How far apart are the two rows of each pair, measured in a hidden way? 0 means very close, and 20 very far. Two or three weighted sums of its numbers give each row a place; it is the straight-line distance between the places.
0.05;-1.31;1.53;-0.60;-0.38;-0.17;-0.13;1.06;-0.43;0.83
0.69;-0.29;-0.50;-0.56;0.74;0.33;-0.04;-0.07;-0.78;0.66 9
-0.13;1.70;0.57;3.49;-1.12;-1.05;-0.50;0.29;-1.39;-2.04
-0.42;0.85;0.30;1.70;-1.04;-0.67;0.11;-0.90;0.19;-0.35 5
0.46;1.01;-0.94;0.14;-0.71;-0.60;0.48;1.17;0.24;-0.46
-0.49;1.06;-0.72;1.39;-1.69;-1.28;0.16;0.40;-0.05;-1.85 9
0.90;-0.27;0.29;0.76;1.17;0.47;-0.63;-0.87;-0.60;0.44
0.95;0.30;0.57;2.31;0.29;-0.53;-0.72;-2.35;-0.07;-0.28 6
0.19;0.38;-1.33;0.38;0.38;0.39;-0.33;-0.39;-0.06;-0.65
-0.41;0.26;-0.10;0.78;0.24;0.33;0.08;-0.84;0.00;0.82 4
0.39;-0.26;-0.04;-0.30;0.21;0.54;-0.22;-0.14;-0.66;0.11
0.38;0.12;0.22;-0.91;0.15;-0.39;0.00;0.12;-0.18;0.15 7
1.93;-3.55;3.50;-1.15;3.33;0.61;-0.03;-2.52;0.31;3.00
0.26;-4.39;2.77;-2.10;2.52;2.03;-1.62;-1.54;-0.58;3.29 14
0.50;-0.03;-0.20;0.26;-0.37;-0.06;-0.08;0.52;0.47;-0.61
0.06;-0.54;0.26;0.44;1.55;0.95;0.01;-1.94;-0.42;1.45 10
-1.08;1.23;-1.09;1.80;0.00;0.42;-0.53;-1.99;-0.09;-0.21
-0.57;0.27;0.48;0.64;-0.58;-0.82;0.61;0.31;0.11;-0.19 13
0.55;-0.13;1.45;0.71;1.22;-0.30;-0.28;-2.15;0.61;0.34
-1.24;1.99;-0.24;3.26;-1.52;-0.77;-0.10;-0.67;0.58;-1.90 9
-0.34;0.57;-0.15;0.71;-0.94;-0.06;-0.20;-0.06;0.78;-1.25
0.31;-0.52;-0.87;-0.86;-0.34;0.38;-0.45;1.72;-0.10;-0.26 9
-0.06;0.42;-0.65;-0.01;0.52;-0.46;-0.16;-0.41;-0.13;0.18
-0.63;0.26;0.94;0.79;-1.49;0.67;-0.48;1.13;0.02;-0.62 14
-0.94;0.91;-0.26;0.43;-0.66;-0.61;0.63;-0.03;-0.22;0.31
-0.38;-0.05;0.11;0.37;0.62;-0.29;0.15;-0.62;0.31;0.91 2
-0.22;0.37;1.07;0.30;-0.26;-0.87;0.48;0.26;0.33;-0.03
0.01;-0.44;0.46;0.05;0.83;0.56;0.15;-0.71;-0.18;1.17 6
0.64;0.28;-1.12;-0.84;0.48;-0.20;-0.30;-0.08;-0.04;-0.68
0.66;-0.55;1.61;-0.94;1.10;0.21;0.53;0.06;0.37;0.81 6
0.04;0.75;-0.78;-0.66;-0.70;0.70;-0.16;0.35;0.70;-0.62
-1.03;0.69;-0.10;-0.53;-0.68;-0.24;0.19;1.38;1.68;-0.76 5
1.47;-3.28;4.06;-0.94;2.83;0.80;-0.18;-2.28;0.45;2.66
-0.01;-0.72;0.50;-1.21;1.24;0.56;-1.00;-0.31;-0.01;0.31 8
-0.66;0.52;0.91;0.94;-0.66;-0.92;0.91;-0.59;0.66;-0.59
1.31;-0.55;1.03;0.30;0.47;-0.68;0.11;-1.23;1.08;0.68 3
0.33;0.39;-0.45;-0.21;-0.81;-0.60;0.22;1.23;0.45;-0.32
-1.07;1.24;-1.22;1.10;-1.45;-0.13;-0.35;-0.08;0.14;-1.01 10
-0.87;-0.77;0.44;-1.55;0.06;0.30;0.87;0.33;-1.48;1.05
0.65;0.32;-0.92;-0.09;-0.75;-0.61;-0.04;1.41;1.03;-1.22 7
-1.16;-0.80;-0.76;-0.93;0.94;-0.15;0.08;0.07;-0.33;1.07
0.12;-0.13;0.19;0.84;0.05;0.25;0.05;0.46;0.71;-0.01 10
0.29;0.30;-0.44;-0.26;-0.29;-0.14;-0.46;1.02;0.22;-0.07
-0.82;0.15;-0.81;-1.50;-0.49;-0.43;-0.27;1.55;-0.91;-0.32 8
0.69;-0.62;-0.83;-2.35;0.84;0.34;0.38;1.45;0.04;-0.21
-0.20;-0.05;0.12;0.27;0.07;0.32;-0.10;-0.88;-0.01;0.31 11
-0.70;0.35;0.38;-0.60;-0.49;-0.50;0.66;0.26;-0.49;0.01
1.87;-3.40;3.84;-3.36;2.85;0.71;0.69;0.12;-0.43;3.53 10
0.02;0.40;0.91;1.27;0.01;0.83;-0.27;-1.80;-0.35;0.57
-0.51;0.45;0.83;1.31;-1.19;-0.10;-0.07;-0.58;-0.58;-0.11 5
0.88;0.35;1.76;0.96;0.45;-1.42;0.80;-0.92;2.14;0.44
-0.82;0.33;0.34;1.96;-0.62;-0.23;-0.90;-0.66;-0.13;-0.10 15
-1.27;0.02;-0.61;-1.49;0.26;0.94;-0.21;-0.86;1.39;1.10
-0.96;0.27;-0.36;-0.86;0.35;-0.25;0.40;0.80;-0.58;-0.91 4
-2.53;0.78;-0.33;0.48;-1.96;-0.31;0.12;0.67;0.43;-0.51
0.11;0.78;-0.82;0.40;0.18;0.73;0.07;0.00;1.12;-0.39 9
-0.13;0.83;-0.66;1.79;-0.25;1.45;-0.15;-0.33;0.65;-0.98
-0.68;-0.51;0.50;0.46;0.55;0.71;-0.38;-0.48;-0.02;-0.05 10
1.32;-0.92;-1.34;-2.40;2.11;1.58;-0.13;-0.53;-0.32;0.75
-0.66;1.17;-0.81;1.09;-1.50;-0.94;0.19;-0.14;0.40;-1.87 6
-0.43;0.42;-0.50;0.21;-0.56;-0.27;0.36;0.43;0.10;-0.29
0.64;-1.03;1.64;-1.06;0.90;-0.03;0.21;-0.12;0.64;0.84 5
0.01;0.66;0.07;-0.67;-0.44;0.37;0.42;0.52;-0.10;-0.13
-0.14;-0.66;0.63;-1.53;0.39;0.85;-0.26;-0.22;-1.35;0.58 8
-0.30;0.66;-0.52;0.14;-0.05;-0.11;0.63;-0.20;-0.64;0.22
-0.35;0.99;0.38;0.41;-0.30;-0.15;0.12;-0.90;0.98;-0.32 6
-0.97;0.22;0.23;0.74;0.08;0.94;-0.20;-2.35;-0.98;0.91
0.75;-1.19;0.52;-0.51;0.91;1.07;-0.76;-0.72;-0.11;1.04 11
0.41;0.72;-1.39;0.29;0.09;-1.40;0.29;0.74;0.03;-0.14
0.11;-0.03;-0.07;-0.06;0.03;-0.77;0.17;1.13;0.28;-0.40 5
0.65;-0.61;-0.71;-0.64;0.03;-0.39;-0.75;1.78;1.64;-0.10
1.06;-0.49;1.53;0.78;0.83;0.16;0.61;-0.42;-0.38;0.56 13
-0.55;0.06;-0.82;0.44;0.01;0.59;-2.38;-0.72;1.02;-1.44
1.33;0.11;-1.29;-0.58;-0.16;0.42;-0.86;1.25;0.44;-0.86 19
0.72;-0.08;0.47;0.58;0.51;-0.34;0.54;0.38;-0.85;-0.37
-0.25;0.86;0.94;0.48;-1.18;-0.74;0.96;1.53;0.62;-1.23 5
-0.05;-0.10;-0.42;-1.27;1.08;0.50;-0.13;0.31;0.15;0.09
0.75;-0.22;-0.55;-1.15;-0.52;-0.89;0.19;2.99;0.21;-0.93 13
0.85;-0.54;0.17;-0.73;0.14;0.02;0.33;-0.14;-0.91;0.75
-0.55;0.37;0.46;0.64;0.85;-1.53;0.06;-0.08;1.29;-1.16 13
0.16;0.99;0.29;0.94;-0.91;-0.82;1.06;0.78;0.35;-1.00
-0.61;0.19;-0.56;-1.12;0.62;0.48;0.14;-0.18;-0.28;0.06 11
-1.08;0.83;-0.53;1.98;0.90;0.25;0.04;-2.77;-0.95;0.49
0.59;0.36;-0.18;0.61;-0.15;-0.18;0.17;-0.55;-0.01;-0.09 13
-0.78;1.59;-0.25;2.53;-0.99;0.18;-0.32;-0.96;-0.35;-1.22
-1.15;1.28;-0.78;0.73;-1.09;-1.06;0.35;0.18;0.38;-2.06 11
-0.15;0.99;-0.79;1.06;-0.75;-0.39;-0.55;-0.27;-0.14;-0.14
1.51;-0.38;-0.21;-0.88;1.04;0.87;-0.03;0.98;-1.94;-0.12 7
0.14;0.43;-1.32;-0.84;-0.21;0.80;-0.13;0.62;0.50;-0.82
1.21;-0.17;-0.78;-0.50;1.24;0.73;-1.36;-1.04;0.17;-0.14 9
-1.92;2.83;-0.62;3.10;-3.39;-0.57;0.39;0.81;0.19;-1.95
0.73;0.14;-0.51;0.24;0.22;-0.22;0.19;-0.23;-1.34;0.38 7
0.13;-0.85;0.58;-1.90;0.65;0.04;0.19;0.94;-0.10;1.48
-0.03;0.38;0.14;0.49;0.90;0.48;-0.72;-1.54;0.10;0.20 14
-0.39;-0.05;-0.41;-1.11;-0.11;0.21;0.74;0.09;0.62;0.52
0.47;0.71;0.42;0.15;0.01;0.07;0.02;-0.96;-0.14;-0.71 9
0.42;0.06;-1.03;-0.81;0.48;1.49;0.11;0.21;-0.80;0.53
0.16;0.38;0.71;0.93;-0.52;0.22;0.94;-0.18;0.14;-1.26 2
-0.43;0.46;-0.51;0.61;-0.48;0.38;0.29;-0.49;-0.34;0.31
-0.31;-0.15;-0.24;0.27;-0.09;-0.58;0.17;0.38;-0.69;0.16 5
-0.64;0.70;-1.90;0.06;-1.01;0.19;-0.45;0.17;1.09;-0.99
-0.79;0.68;-0.87;1.19;-0.81;-0.38;-0.28;0.37;0.48;-1.03 1
0.12;-0.57;0.29;-1.86;0.97;0.23;-0.30;1.12;-0.14;0.40
-0.01;-1.09;-0.62;-1.53;0.64;-0.58;0.68;1.91;-0.29;0.08 8
0.04;0.90;0.68;0.41;-1.22;-0.56;0.69;0.69;0.65;-0.95
-0.08;0.39;-0.32;-0.57;-0.29;-0.54;-0.26;1.03;0.21;-0.81 7
0.10;-0.02;-0.79;-0.60;0.28;-0.29;-0.25;0.21;-0.36;-1.17
0.04;0.37;0.36;-0.34;-0.41;-0.31;1.64;0.05;0.12;0.47 16
0.17;-0.01;0.83;-0.93;-0.08;-0.07;0.06;-0.14;-0.43;0.61
-0.95;0.14;0.43;-1.25;0.87;0.09;0.63;-0.90;0.72;0.66 6
0.80;-0.43;0.08;0.60;0.36;0.17;-1.51;-1.03;0.64;0.92
-0.39;-1.00;-0.36;-0.09;0.72;1.02;-0.11;-0.35;-2.13;1.19 5
0.22;-0.49;0.64;-0.37;0.51;0.08;-0.99;-0.10;0.34;0.32
0.03;0.39;-0.12;-0.04;-0.38;0.12;-0.20;-0.35;0.09;0.39 7
-0.53;0.45;-1.29;-0.14;-0.16;-0.92;-0.21;0.59;0.27;-0.61
0.06;0.23;-0.32;0.80;-0.69;1.04;-1.63;-0.76;-0.67;-0.33 11
0.25;0.78;-0.60;1.91;-0.53;-1.22;0.42;-1.14;0.28;-0.50
1.33;-3.85;3.06;-0.54;3.41;1.20;-0.46;-1.84;-0.58;3.63 8
0.55;-0.25;-0.37;-1.38;-1.34;0.01;0.69;2.16;1.38;-0.70
0.89;0.17;-1.56;-0.51;-1.51;-0.39;-0.29;2.70;0.53;-1.82 6
0.24;0.41;-0.36;0.80;-0.22;-0.17;0.25;1.09;0.28;-0.60
-0.65;0.91;0.18;1.17;-1.22;-0.87;-0.41;-0.01;0.81;-1.16 11
-0.89;0.48;-0.29;0.14;-0.41;1.11;-0.57;-0.67;-0.47;0.28
-1.06;0.14;1.00;0.81;0.05;-0.22;-0.60;-0.42;0.38;0.44 4
0.15;0.74;-0.89;-0.19;-0.28;-0.34;1.08;1.22;1.00;-1.07
-1.08;1.43;-0.72;1.55;-1.61;-0.92;0.27;0.10;1.03;0.28 7
1.22;-0.75;-0.34;0.02;1.64;1.17;-0.22;-1.23;-0.29;0.36
-0.20;-0.89;0.12;-0.16;1.11;0.00;-0.35;-0.80;-0.59;0.61 8
0.40;-0.23;-0.59;-1.49;0.25;0.33;0.27;0.49;-0.57;-0.09
0.12;0.01;-0.84;0.58;-0.46;-0.34;-0.59;0.35;-0.36;0.39 9
1.32;0.10;-0.55;-0.29;1.19;0.01;-0.35;0.01;-0.22;0.47
-0.63;0.20;-0.74;-1.09;-1.01;0.16;-0.03;1.12;-0.34;-0.53 7
0.92;0.65;-1.57;0.26;-0.25;0.06;0.21;0.33;-0.85;0.00
-0.27;0.97;-0.31;1.78;-0.79;-0.83;0.44;-0.05;-0.09;-0.60 4
0.11;0.21;-0.21;-1.37;0.24;0.70;0.37;-0.34;-0.82;-0.30
-0.25;0.53;-0.74;0.78;-0.89;-0.39;-0.27;-0.31;0.08;-0.97 8
-0.19;0.40;-0.82;1.14;-0.66;-0.64;0.01;-0.47;-0.61;0.18
-0.03;1.37;-1.70;1.57;-0.51;-0.42;-0.81;-0.11;1.12;-1.97 7
-0.35;0.46;-0.18;1.61;-0.68;-0.23;-0.31;0.19;0.77;0.02
-2.27;-0.87;1.77;0.65;0.75;-0.43;0.55;-2.12;-0.17;1.20 16
-0.91;0.01;0.04;0.35;0.25;-0.75;-0.40;-0.46;-0.96;0.50
-0.21;-0.06;-0.55;0.75;1.52;-0.19;-0.52;-1.06;0.44;0.11 3
1.21;-0.21;-0.94;-0.94;-0.22;-0.35;0.20;1.07;0.31;-0.02
-0.21;0.45;-0.87;-0.53;-0.02;0.34;-0.39;0.74;0.23;-0.25 8
-0.38;1.29;-1.24;1.43;-0.90;0.07;-0.20;0.04;0.70;-1.63
-0.91;-1.09;-1.05;-0.76;-0.92;-0.17;0.59;2.13;-0.02;-0.77 13
-0.30;0.28;-0.51;-0.39;-0.66;-0.50;0.69;1.72;0.96;-0.60
-0.51;-0.68;1.24;-0.74;0.32;-0.14;0.87;0.90;-0.34;0.50 4
0.31;-0.29;-0.93;0.58;-0.87;-1.22;-0.28;1.08;0.69;-1.62
0.20;0.07;-0.09;-0.04;0.08;0.60;0.07;-0.01;-0.19;-0.19 8
0.87;0.00;-0.72;0.51;0.37;-1.24;1.01;-0.85;-0.81;0.01
0.58;0.73;0.26;1.00;-0.38;-0.32;-0.50;0.60;-0.87;-1.05 10
-1.75;-0.27;1.10;0.62;0.63;0.42;0.21;-2.09;-1.19;1.90
0.27;0.07;-3.06;-0.77;-0.44;2.30;-2.70;-0.97;-3.25;0.50 12
0.51;-0.23;0.29;-0.17;-0.58;-0.60;0.03;1.26;0.65;-0.19
-0.24;-1.06;-1.35;-1.74;-0.06;1.59;-1.39;-1.13;-1.53;-0.19 16
0.43;0.28;0.64;-0.20;0.14;-0.10;0.53;0.81;0.88;-0.53
-0.68;-0.33;-0.24;-1.00;-0.06;0.19;0.07;-1.06;-0.45;0.45 9
0.11;-0.99;1.01;-1.38;0.40;0.97;-1.44;1.41;0.46;0.77
-0.28;0.10;-0.91;-0.58;-0.15;-0.55;0.80;0.03;-0.03;0.13 15
0.49;0.45;0.23;0.67;1.24;-0.11;0.35;-1.21;0.83;0.55
-0.99;1.24;0.47;2.30;-0.47;-0.57;0.47;-2.15;-0.33;-0.23 7
1.33;0.17;0.01;-0.10;0.09;0.07;0.14;0.35;-0.16;-0.80
-0.23;-0.15;-0.11;-0.18;-0.27;-0.49;0.09;-0.21;0.76;0.01 4
0.05;-0.81;1.53;-1.11;-0.38;-0.53;1.12;1.06;-0.13;0.63
-0.98;0.14;-0.70;0.16;-0.84;-0.35;-0.77;0.84;-0.38;0.24 11
0.34;0.29;-1.20;-1.12;-0.76;0.71;-0.51;0.28;-0.37;-0.07
-0.36;-0.33;1.01;-1.09;-0.02;-0.46;0.55;1.30;-0.21;0.25 6
-0.62;0.89;-0.77;0.93;-1.09;0.83;-1.30;0.30;-0.48;-0.22
1.79;1.23;-0.41;-2.06;0.58;0.64;-0.55;0.88;0.61;-0.19 17
-0.36;0.92;0.79;2.51;-0.98;-0.74;-0.31;-0.58;0.27;-0.25
0.38;-0.16;0.22;1.58;-0.53;-0.51;-0.11;0.76;1.31;-1.04 9
0.55;0.20;-0.31;-0.10;-0.62;-0.72;0.12;1.33;0.36;-0.57
-0.14;0.17;-0.09;-0.98;-0.38;-0.02;-0.08;1.38;0.17;-0.62 6
-0.09;0.88;-0.43;-0.07;0.19;0.56;-0.83;-0.66;0.08;-0.67
2.75;-3.63;3.09;-1.47;2.39;0.67;-0.47;-1.12;-0.12;2.44 14
0.17;0.35;0.19;0.95;-0.07;-0.79;-0.17;-0.61;0.34;0.04
-0.30;-0.12;-0.03;0.41;0.63;0.49;-0.75;-0.56;1.34;0.04 5
0.97;-0.07;0.23;-0.60;-0.12;-0.31;0.23;0.07;1.30;-0.34
-0.67;-0.33;1.34;-1.13;0.15;-0.53;-0.10;-0.79;-1.10;1.19 12
0.67;-0.96;0.13;0.04;0.17;-0.19;-0.71;0.41;0.62;0.45
-0.94;0.45;0.45;0.20;-0.45;-0.73;0.57;-0.14;0.12;-0.15 11
-1.09;1.11;-0.86;1.83;-1.01;-1.04;-0.22;-0.55;0.27;-0.43
0.28;-0.05;0.90;0.14;-0.21;-1.18;0.34;1.79;0.92;-0.49 13
-0.44;0.62;-1.02;0.34;-0.89;-1.17;0.44;0.91;0.31;-0.20
0.27;-0.14;1.03;-0.27;1.04;-0.24;-0.43;-1.01;0.76;0.88 10
-0.15;-0.39;1.05;-0.42;1.38;-0.23;-0.14;-0.63;0.20;0.94
-0.15;-0.21;0.02;-0.56;-0.11;-0.54;0.10;0.84;0.32;-0.34 7
0.07;0.38;0.48;-0.51;-0.18;-0.36;0.78;1.02;-0.14;0.50
1.06;-0.19;-2.26;-0.15;-0.85;-0.97;-1.38;2.69;1.28;-2.29 17
1.10;-1.33;0.31;-1.15;0.98;0.97;0.03;0.15;-0.48;0.91
-0.20;0.68;0.14;-0.15;-0.42;-0.54;0.48;-0.26;0.21;-0.17 10
-0.45;1.01;-0.66;1.57;-0.80;-0.02;-0.64;-0.23;-0.70;-1.49
1.16;-0.81;0.89;0.39;0.64;-0.22;-0.52;-0.84;-0.39;0.70 5
-1.12;0.32;0.22;0.25;-1.23;0.33;-0.37;0.93;0.70;-0.80
-0.02;-1.43;-0.05;0.15;1.48;0.06;0.02;-0.94;-0.47;1.52 8
0.42;0.41;-0.67;-1.24;-0.08;-0.22;-0.38;-0.06;0.15;-0.18
2.44;-3.79;3.74;-2.30;3.64;1.54;0.12;-2.34;-0.03;3.52 7
0.33;-0.25;-0.81;-0.78;0.72;-0.13;0.17;-0.24;0.40;0.22
-0.14;0.46;-0.09;0.37;-0.56;-0.04;0.51;-0.27;-0.15;-0.37 4
1.19;-4.17;3.82;-0.70;3.04;1.06;-0.16;-1.78;-1.53;2.80
1.40;-0.50;-0.63;-0.18;1.24;1.37;0.38;-0.99;-0.35;0.60 12
-1.16;0.16;0.93;-0.12;0.84;0.33;-0.24;-1.26;0.14;0.10
-0.33;-1.77;2.50;-0.94;0.03;-0.14;0.28;0.83;0.13;1.38 17
0.39;0.38;-1.24;-0.09;-0.76;-0.71;-0.33;1.80;1.03;-0.75
-0.32;1.53;-0.48;0.47;-0.34;0.22;-0.07;-0.48;0.55;0.16 13
-0.41;-0.76;0.24;-0.41;-0.49;-0.44;0.51;0.41;0.30;0.34
0.77;-0.94;-0.46;-0.95;1.01;0.32;-1.49;0.19;0.53;-0.34 11
-0.08;0.95;0.56;1.63;-0.19;-0.47;0.22;-0.62;0.37;-0.32
1.16;-0.60;0.68;-0.90;0.81;1.00;0.25;-0.71;-0.65;0.91 4
-0.28;0.29;-1.21;1.35;-0.45;-0.34;-0.42;0.42;0.71;-1.30
-0.65;0.78;0.64;0.86;-0.55;-0.71;0.94;0.46;0.54;-0.11 10
-0.61;0.13;0.10;0.38;-0.42;0.16;0.52;-0.05;0.13;-0.21
-1.52;1.51;-1.17;0.83;-1.52;-0.33;0.11;-0.13;-0.20;-0.38 4
0.02;-1.14;1.55;-0.69;0.63;0.26;-0.22;-0.59;0.04;0.91
-0.13;1.68;-0.19;0.68;-1.73;-0.33;0.17;1.23;0.85;-1.17 7
-0.20;0.04;0.43;0.16;-0.98;-0.01;0.46;0.66;0.71;-0.09
0.44;-0.28;0.66;0.27;0.00;0.34;0.43;-0.09;-0.18;1.04 5
-0.84;0.38;0.12;1.14;0.09;-0.16;-1.05;-0.78;-0.49;0.89
-1.41;1.92;-1.70;0.67;-1.38;0.26;-0.47;0.39;-0.09;-1.40 3
0.11;-0.34;0.72;-0.57;0.78;-0.02;0.06;-0.55;1.44;0.28
0.48;-0.33;-0.12;-0.01;1.16;0.76;-0.07;-1.44;-1.10;1.17 8
0.00;0.20;-0.48;-1.52;-0.90;-0.22;-0.16;1.79;-0.46;-0.34
-0.96;1.17;-0.98;0.45;-1.25;-0.27;0.41;-0.44;1.40;-0.87 9
2.20;-3.17;3.68;-0.45;3.81;0.84;0.35;-3.03;-1.46;3.31
-0.73;1.81;-0.85;-0.02;-0.97;-0.01;-0.68;1.17;-0.17;-1.17 11
